In the rows, zero is written as 128.
Each path below is one point turned by a fixed rotation once a step. After each direction that follows a path, write how fast that rotation turns it, in degrees per step (0 if it stays still).
Each turn is a multiple of 5 degrees from 10 to 175, or 0.
Each row of a path follows its step; steps can be skipped.
Rotation 1:
step 4: [129 135 127 115 130 140 134 125 131 125 124 137 128 131 131 122 125 121
 124 133 130 124 130 124 132 123 121 125 126 122 126 126 124 128 124 121
 127 131 121 124 130 129 120 125 137 121 139 131 133 128 132 119 127 132
 136 135 124 121 117 117 132 129 121 132 128 128 126 122 139]
step 5: [132 124 117 122 124 137 125 125 123 134 129 127 133 126 121 144 127 127
 131 127 121 116 133 124 120 125 133 130 138 125 118 125 131 117 133 126
 132 128 123 130 125 130 126 135 129 127 122 131 123 127 122 132 118 135
 129 125 130 130 131 131 132 137 132 131 137 135 130 121 130]
step 8: [135 122 132 135 127 128 129 131 128 123 136 122 124 132 116 127 135 133
 132 135 114 130 134 132 129 128 132 121 128 132 128 128 132 126 127 120
 128 123 119 136 135 132 127 131 125 132 123 133 129 131 126 127 122 131
 127 131 135 122 124 123 129 137 133 143 120 119 124 119 129]
step 10: [117 117 133 118 127 135 122 116 126 127 129 128 125 130 118 131 133 126
 124 129 136 127 139 124 124 130 124 128 129 127 127 131 124 128 134 123
 120 134 133 127 132 130 121 133 126 131 123 123 132 129 130 126 131 131
 124 127 123 123 117 125 138 126 120 137 141 129 128 126 141]
step 12: [132 129 128 123 130 139 126 127 120 137 129 130 128 130 126 123 127 125
 133 133 128 133 128 127 136 131 116 130 129 131 135 124 130 135 126 136
 137 128 130 125 133 124 127 133 128 118 125 137 118 131 141 133 127 143
 128 126 118 132 131 125 129 134 126 123 124 131 120 123 137]
step 14: [125 123 128 122 121 132 126 131 128 112 131 127 133 131 130 129 123 133
 130 134 116 124 125 117 127 129 127 125 131 128 130 122 133 127 123 129
 117 118 122 131 132 122 124 122 129 122 123 131 121 130 123 135 116 129
 139 126 133 121 121 125 121 133 133 130 124 133 131 128 136]
step 16: [126 126 133 124 129 132 121 124 127 132 129 125 123 139 126 134 126 132
 123 127 133 128 123 135 128 127 138 126 124 121 119 124 135 136 134 120
 129 123 123 123 130 139 113 124 130 128 126 135 124 129 125 127 126 129
 132 128 124 133 125 126 131 133 124 149 136 129 127 129 128]
step 17: [131 125 121 129 127 123 129 123 129 133 129 124 134 131 116 132 122 121
 134 134 117 123 126 124 136 122 125 119 131 126 129 125 133 128 132 121
 121 133 136 129 133 128 124 134 137 123 140 128 130 136 131 128 128 139
 128 122 126 120 124 129 123 123 143 131 125 124 120 124 131]
step 20: [125 126 121 128 127 131 134 131 130 124 130 133 129 132 123 127 123 132
 129 143 129 130 130 119 129 119 130 134 128 130 140 129 119 139 125 129
 130 128 120 125 142 127 126 126 124 123 127 116 130 129 129 130 118 130
 127 125 123 122 125 121 133 129 135 133 128 138 129 118 135]
Directions:
[129 125 130 126 129 129 126 128 127 127 129 128 129 128 128 130 130 129
 127 127 130 126 129 127 130 128 128 128 128 127 126 128 129 130 129 127
 127 126 128 128 127 127 128 130 127 128 125 127 126 128 129 131 129 129
 129 128 127 128 129 127 126 129 130 125 127 128 127 129 126] => 160
[129 126 128 129 128 130 129 129 128 131 125 129 129 128 125 128 127 127
 128 129 126 126 128 128 129 126 127 129 131 130 128 128 128 128 128 129
 128 129 131 126 128 129 128 127 125 129 127 126 128 127 129 129 127 130
 127 127 128 127 127 129 127 128 126 127 127 128 130 130 130] => 145
[129 129 129 131 129 128 125 130 129 128 130 128 128 127 127 127 128 129
 129 128 129 126 128 127 130 128 128 130 128 129 127 128 126 127 127 128
 126 129 130 125 129 126 130 128 127 126 127 128 128 128 128 127 129 126
 127 128 126 126 129 127 129 128 127 130 130 128 125 126 130] => 40
[127 129 127 126 128 130 126 129 128 129 129 126 130 127 129 130 129 125
 128 130 131 124 127 128 127 129 128 126 129 128 129 129 129 130 128 125
 129 130 130 129 127 128 127 127 128 129 130 127 127 129 129 127 127 127
 128 128 127 130 129 129 128 129 128 129 129 127 129 128 128] => 65
